In the data rows, the value 128 means zero.
Some points, one per row:
c(160, 156, 154, 161, 161, 175, 160, 171, 160, 157, 142, 163, 169, 154, 164, 155, 169, 155, 158, 153, 164, 151, 161, 162, 167, 167)
c(161, 149, 151, 153, 163, 159, 159, 165, 163, 154, 156, 160, 169, 155, 165, 158, 162, 156, 157, 153, 169, 161, 153, 161, 172, 159)
c(162, 146, 161, 159, 153, 153, 168, 158, 163, 156, 161, 163, 169, 160, 164, 159, 162, 156, 158, 139, 163, 153, 160, 157, 158, 158)
c(159, 149, 160, 159, 156, 156, 169, 161, 163, 156, 153, 162, 167, 158, 163, 153, 163, 151, 159, 148, 161, 159, 156, 161, 163, 158)
c(162, 148, 156, 154, 158, 159, 167, 163, 166, 156, 153, 164, 167, 159, 159, 158, 154, 156, 157, 153, 163, 156, 161, 158, 165, 154)
c(162, 142, 159, 153, 156, 153, 167, 158, 167, 160, 159, 160, 167, 157, 164, 156, 159, 154, 155, 146, 163, 156, 155, 161, 161, 149)
c(164, 156, 158, 151, 158, 160, 171, 148, 168, 160, 163, 164, 158, 165, 167, 163, 160, 155, 155, 159, 149, 155, 155, 158, 153, 157)
c(158, 166, 161, 158, 164, 159, 166, 142, 165, 164, 160, 159, 153, 153, 154, 153, 164, 155, 154, 153, 153, 159, 164, 161, 156, 157)
c(158, 167, 148, 156, 166, 160, 161, 160, 160, 149, 158, 154, 160, 165, 159, 155, 163, 155, 159, 151, 153, 156, 166, 164, 167, 156)
c(162, 162, 154, 152, 168, 159, 155, 159, 160, 164, 166, 161, 160, 159, 156, 156, 167, 149, 160, 158, 152, 160, 156, 158, 164, 165)
c(157, 160, 163, 166, 174, 159, 154, 161, 164, 160, 156, 156, 164, 165, 170, 160, 149, 161, 159, 161, 163, 166, 159, 156, 163, 170)
c(168, 156, 158, 165, 167, 169, 163, 166, 157, 153, 144, 161, 164, 156, 167, 153, 157, 160, 153, 151, 164, 160, 160, 164, 167, 166)
c(169, 156, 153, 161, 166, 171, 161, 170, 159, 156, 144, 161, 167, 160, 165, 146, 163, 161, 158, 146, 167, 159, 163, 162, 165, 168)
c(166, 162, 159, 161, 159, 157, 161, 164, 159, 165, 166, 161, 158, 160, 156, 161, 164, 160, 156, 160, 157, 156, 156, 166, 155, 166)
c(164, 162, 158, 160, 160, 152, 162, 160, 156, 163, 161, 160, 157, 159, 156, 163, 161, 162, 156, 164, 158, 156, 160, 165, 156, 162)
c(163, 156, 161, 142, 148, 152, 157, 161, 167, 157, 162, 151, 165, 158, 149, 161, 159, 156, 166, 162, 165, 160, 153, 164, 151, 156)
c(161, 154, 164, 162, 156, 173, 160, 172, 154, 151, 155, 162, 167, 156, 156, 152, 167, 149, 157, 164, 159, 156, 157, 159, 159, 165)
c(160, 165, 164, 163, 164, 169, 153, 170, 151, 158, 151, 161, 166, 156, 159, 154, 153, 161, 160, 169, 166, 167, 158, 152, 160, 162)
c(153, 166, 164, 158, 156, 153, 163, 164, 157, 158, 156, 161, 159, 163, 164, 155, 157, 168, 148, 159, 161, 153, 156, 161, 166, 165)
c(160, 154, 162, 159, 160, 161, 162, 157, 165, 162, 166, 156, 153, 156, 166, 157, 161, 154, 163, 158, 168, 158, 156, 160, 158, 162)
c(146, 146, 166, 158, 158, 154, 165, 149, 161, 165, 160, 159, 158, 164, 170, 164, 164, 163, 156, 158, 166, 153, 159, 162, 161, 167)
c(144, 162, 165, 162, 154, 156, 160, 153, 168, 162, 156, 153, 161, 166, 169, 166, 160, 157, 160, 159, 159, 161, 153, 153, 164, 163)
c(166, 164, 159, 163, 158, 161, 160, 158, 170, 152, 159, 152, 159, 159, 167, 156, 159, 156, 166, 148, 155, 161, 162, 151, 165, 160)
c(164, 164, 164, 159, 159, 161, 160, 161, 173, 153, 154, 155, 156, 158, 166, 157, 160, 156, 168, 155, 163, 161, 162, 153, 164, 158)
c(165, 163, 164, 164, 161, 161, 158, 156, 170, 154, 157, 154, 161, 160, 170, 155, 160, 160, 168, 156, 159, 161, 164, 153, 164, 153)
c(158, 162, 163, 156, 157, 167, 159, 164, 172, 155, 158, 157, 160, 158, 158, 156, 162, 156, 170, 154, 161, 163, 160, 154, 163, 163)
c(151, 159, 160, 163, 144, 169, 164, 163, 153, 153, 153, 160, 159, 159, 156, 153, 162, 168, 148, 159, 162, 157, 158, 166, 165, 170)
c(144, 144, 154, 163, 165, 153, 162, 163, 161, 160, 160, 161, 167, 160, 164, 162, 165, 171, 155, 153, 169, 168, 166, 167, 166, 151)
c(153, 151, 149, 157, 169, 153, 167, 159, 149, 167, 162, 165, 156, 162, 171, 161, 161, 167, 154, 159, 158, 155, 153, 162, 164, 158)
Then 10 other points, each followed by its number:
c(155, 154, 164, 165, 169, 153, 165, 153, 155, 165, 173, 169, 151, 159, 165, 170, 163, 153, 157, 161, 152, 160, 158, 154, 144, 161) 0
c(151, 164, 156, 163, 153, 142, 161, 162, 158, 160, 160, 165, 154, 161, 153, 164, 166, 164, 151, 163, 149, 161, 164, 163, 166, 152) 1
c(160, 161, 159, 168, 153, 161, 171, 163, 166, 152, 157, 159, 163, 158, 156, 152, 157, 167, 156, 153, 161, 155, 161, 160, 167, 161) 2
c(171, 161, 156, 153, 158, 161, 156, 163, 166, 163, 175, 167, 160, 151, 158, 172, 153, 151, 165, 161, 161, 164, 161, 156, 151, 160) 3
c(167, 158, 152, 151, 163, 158, 160, 163, 160, 163, 172, 171, 159, 157, 156, 168, 158, 156, 166, 173, 159, 162, 156, 152, 155, 154) 4
c(154, 158, 161, 146, 162, 160, 153, 152, 142, 162, 159, 158, 156, 166, 168, 160, 160, 157, 161, 170, 160, 149, 146, 156, 158, 158) 5
c(157, 168, 163, 160, 165, 163, 160, 161, 158, 152, 156, 164, 156, 154, 161, 155, 156, 163, 168, 161, 157, 158, 148, 157, 156, 154) 6
c(160, 164, 148, 161, 149, 163, 146, 165, 156, 160, 167, 167, 160, 153, 152, 162, 151, 163, 164, 167, 159, 156, 161, 164, 159, 156) 7
c(151, 155, 158, 166, 164, 166, 164, 167, 156, 161, 156, 163, 167, 159, 158, 166, 169, 167, 154, 162, 164, 153, 161, 163, 160, 158) 8
c(157, 161, 160, 162, 156, 171, 164, 171, 153, 159, 146, 162, 171, 158, 160, 152, 164, 165, 154, 163, 163, 153, 156, 163, 165, 163) 9
Which two of these numbered points are nearest to each point below, ignoring the direction in which the first points spread most? Their numbers follow each, nearest first.
c(174, 159, 160, 158, 158, 165, 160, 163, 168, 158, 167, 162, 161, 146, 153, 166, 152, 156, 171, 160, 163, 161, 162, 164, 146, 159) > 3 4
c(159, 153, 164, 151, 156, 161, 160, 149, 146, 160, 164, 164, 160, 166, 159, 164, 170, 142, 169, 163, 160, 149, 152, 154, 156, 164) > 5 0
c(149, 164, 153, 158, 169, 159, 155, 160, 163, 151, 151, 158, 155, 153, 158, 161, 167, 168, 155, 154, 144, 163, 163, 161, 173, 156) > 1 6
c(160, 151, 154, 144, 153, 161, 159, 161, 155, 155, 162, 165, 148, 163, 152, 166, 168, 159, 162, 167, 156, 160, 161, 159, 156, 164) > 4 9
c(160, 161, 157, 163, 158, 166, 154, 165, 163, 161, 166, 171, 161, 159, 152, 162, 146, 168, 164, 161, 164, 161, 164, 163, 155, 158) > 7 3
c(144, 148, 163, 163, 164, 160, 158, 153, 153, 167, 164, 160, 155, 161, 164, 169, 159, 169, 146, 161, 160, 163, 164, 162, 153, 164) > 8 0
c(158, 142, 163, 158, 164, 156, 164, 153, 152, 162, 166, 160, 155, 161, 161, 168, 161, 153, 157, 163, 153, 165, 162, 157, 153, 166) > 0 8
c(162, 158, 164, 161, 155, 157, 164, 154, 160, 153, 155, 156, 161, 158, 153, 152, 146, 166, 153, 153, 158, 164, 159, 161, 164, 151) > 2 9
c(163, 165, 158, 167, 152, 165, 163, 172, 164, 152, 159, 156, 156, 157, 162, 154, 160, 158, 153, 156, 164, 161, 158, 158, 154, 168) > 2 9
c(169, 164, 161, 142, 156, 157, 160, 161, 151, 159, 158, 166, 155, 153, 155, 162, 165, 156, 165, 162, 154, 167, 156, 157, 153, 157) > 4 6
c(155, 161, 161, 166, 152, 158, 161, 156, 152, 158, 158, 156, 163, 171, 158, 156, 155, 158, 160, 164, 156, 154, 153, 159, 159, 161) > 9 2
c(162, 164, 165, 164, 153, 151, 169, 159, 153, 156, 153, 158, 153, 164, 164, 156, 146, 168, 146, 155, 162, 158, 154, 153, 168, 164) > 2 9
c(156, 166, 160, 168, 156, 160, 159, 159, 162, 168, 170, 165, 164, 157, 153, 168, 152, 159, 155, 165, 162, 159, 162, 161, 161, 164) > 7 8
c(161, 162, 162, 168, 161, 155, 148, 161, 163, 163, 161, 160, 158, 159, 153, 164, 153, 157, 171, 162, 158, 164, 175, 156, 169, 153) > 7 1
c(163, 164, 166, 162, 153, 152, 170, 156, 157, 161, 166, 157, 153, 162, 166, 164, 160, 166, 157, 153, 161, 168, 166, 156, 158, 161) > 2 9
c(155, 159, 158, 156, 157, 159, 153, 159, 146, 162, 155, 162, 157, 164, 165, 168, 163, 159, 160, 162, 162, 152, 148, 153, 158, 156) > 5 9
c(163, 155, 163, 160, 167, 163, 139, 155, 158, 168, 162, 152, 164, 163, 162, 157, 161, 149, 167, 166, 171, 156, 166, 164, 157, 159) > 5 3
c(158, 153, 157, 164, 164, 165, 160, 164, 162, 158, 161, 156, 155, 168, 144, 158, 167, 158, 153, 164, 156, 155, 164, 169, 157, 164) > 8 9
c(174, 162, 151, 166, 156, 161, 156, 159, 161, 172, 162, 163, 165, 151, 159, 168, 160, 153, 167, 156, 174, 153, 170, 155, 158, 156) > 3 4
c(162, 156, 159, 158, 164, 161, 153, 164, 162, 169, 168, 167, 153, 158, 152, 172, 151, 144, 167, 164, 153, 165, 161, 161, 156, 166) > 3 4
c(163, 164, 156, 160, 158, 157, 153, 160, 155, 164, 168, 164, 163, 158, 158, 173, 157, 160, 160, 166, 162, 158, 161, 153, 158, 158) > 4 7
c(157, 151, 164, 151, 167, 163, 142, 154, 165, 162, 162, 153, 164, 161, 156, 156, 163, 159, 160, 166, 165, 165, 153, 160, 162, 157) > 5 9
c(158, 154, 156, 135, 148, 144, 162, 161, 161, 158, 166, 156, 158, 156, 156, 165, 165, 156, 159, 161, 158, 170, 153, 154, 157, 159) > 4 9
c(166, 168, 161, 166, 162, 161, 159, 162, 163, 167, 168, 161, 159, 157, 153, 163, 165, 146, 156, 167, 153, 148, 156, 154, 159, 160) > 4 0
c(158, 161, 159, 163, 156, 154, 164, 161, 156, 163, 160, 161, 158, 162, 165, 158, 156, 165, 144, 166, 167, 159, 158, 155, 161, 169) > 9 2
c(153, 161, 163, 153, 157, 151, 154, 162, 161, 154, 158, 157, 149, 165, 149, 161, 167, 152, 169, 160, 135, 155, 167, 158, 164, 153) > 1 6
c(148, 169, 168, 168, 164, 153, 161, 160, 154, 151, 155, 160, 155, 167, 153, 158, 163, 157, 155, 157, 154, 156, 161, 155, 169, 163) > 1 2
c(156, 156, 166, 154, 167, 161, 163, 163, 163, 161, 163, 163, 158, 161, 158, 166, 155, 160, 164, 163, 153, 165, 165, 154, 153, 151) > 4 6
c(158, 157, 165, 164, 167, 159, 159, 160, 156, 164, 166, 163, 153, 161, 165, 163, 153, 161, 155, 166, 165, 174, 164, 155, 153, 161) > 0 4
c(152, 163, 159, 151, 154, 160, 157, 160, 155, 158, 159, 166, 162, 169, 153, 165, 161, 155, 164, 166, 158, 159, 139, 153, 159, 161) > 5 6
c(163, 167, 159, 155, 153, 166, 157, 160, 159, 146, 155, 164, 163, 162, 158, 157, 161, 159, 172, 166, 159, 159, 149, 156, 162, 155) > 6 4
c(166, 156, 161, 156, 157, 148, 171, 148, 159, 156, 157, 163, 154, 171, 164, 153, 154, 156, 162, 154, 158, 154, 161, 166, 160, 155) > 2 9
c(160, 168, 153, 149, 162, 160, 160, 158, 164, 153, 156, 162, 160, 163, 168, 164, 160, 161, 159, 161, 157, 161, 148, 152, 154, 163) > 6 9
c(160, 165, 152, 155, 157, 162, 152, 160, 156, 167, 162, 167, 161, 158, 156, 172, 159, 163, 164, 164, 163, 161, 158, 158, 156, 159) > 7 4
c(165, 171, 164, 164, 159, 165, 163, 152, 166, 164, 162, 156, 162, 153, 142, 159, 158, 157, 163, 161, 153, 157, 165, 156, 163, 157) > 2 6
c(167, 158, 159, 160, 164, 162, 146, 160, 164, 165, 166, 146, 168, 164, 165, 158, 149, 156, 163, 168, 162, 167, 163, 165, 152, 161) > 3 7
c(166, 163, 158, 151, 146, 153, 163, 158, 153, 153, 158, 164, 157, 154, 154, 164, 156, 168, 165, 159, 155, 165, 162, 165, 157, 153) > 7 6
c(160, 159, 149, 158, 172, 161, 164, 158, 159, 163, 153, 167, 163, 153, 168, 164, 161, 165, 162, 156, 161, 160, 168, 167, 165, 155) > 8 9
c(160, 169, 166, 153, 160, 165, 160, 160, 148, 152, 165, 158, 149, 149, 155, 159, 158, 157, 161, 163, 153, 164, 163, 164, 159, 158) > 6 7
c(165, 158, 155, 158, 152, 153, 168, 144, 158, 169, 160, 170, 144, 159, 158, 163, 148, 164, 156, 155, 157, 156, 168, 159, 159, 154) > 2 9
c(170, 162, 153, 164, 153, 164, 158, 170, 160, 165, 165, 163, 164, 146, 158, 160, 156, 161, 168, 162, 165, 160, 166, 158, 163, 165) > 3 7
c(153, 144, 163, 164, 164, 165, 153, 161, 164, 165, 154, 153, 162, 162, 166, 158, 158, 160, 158, 166, 172, 164, 163, 160, 153, 162) > 8 9
c(167, 156, 161, 160, 166, 165, 153, 158, 160, 163, 166, 144, 168, 162, 164, 160, 153, 158, 161, 167, 164, 160, 165, 166, 144, 160) > 3 9
c(159, 157, 168, 160, 163, 162, 154, 155, 162, 151, 158, 160, 153, 173, 164, 160, 159, 146, 173, 165, 151, 156, 158, 149, 157, 154) > 6 5
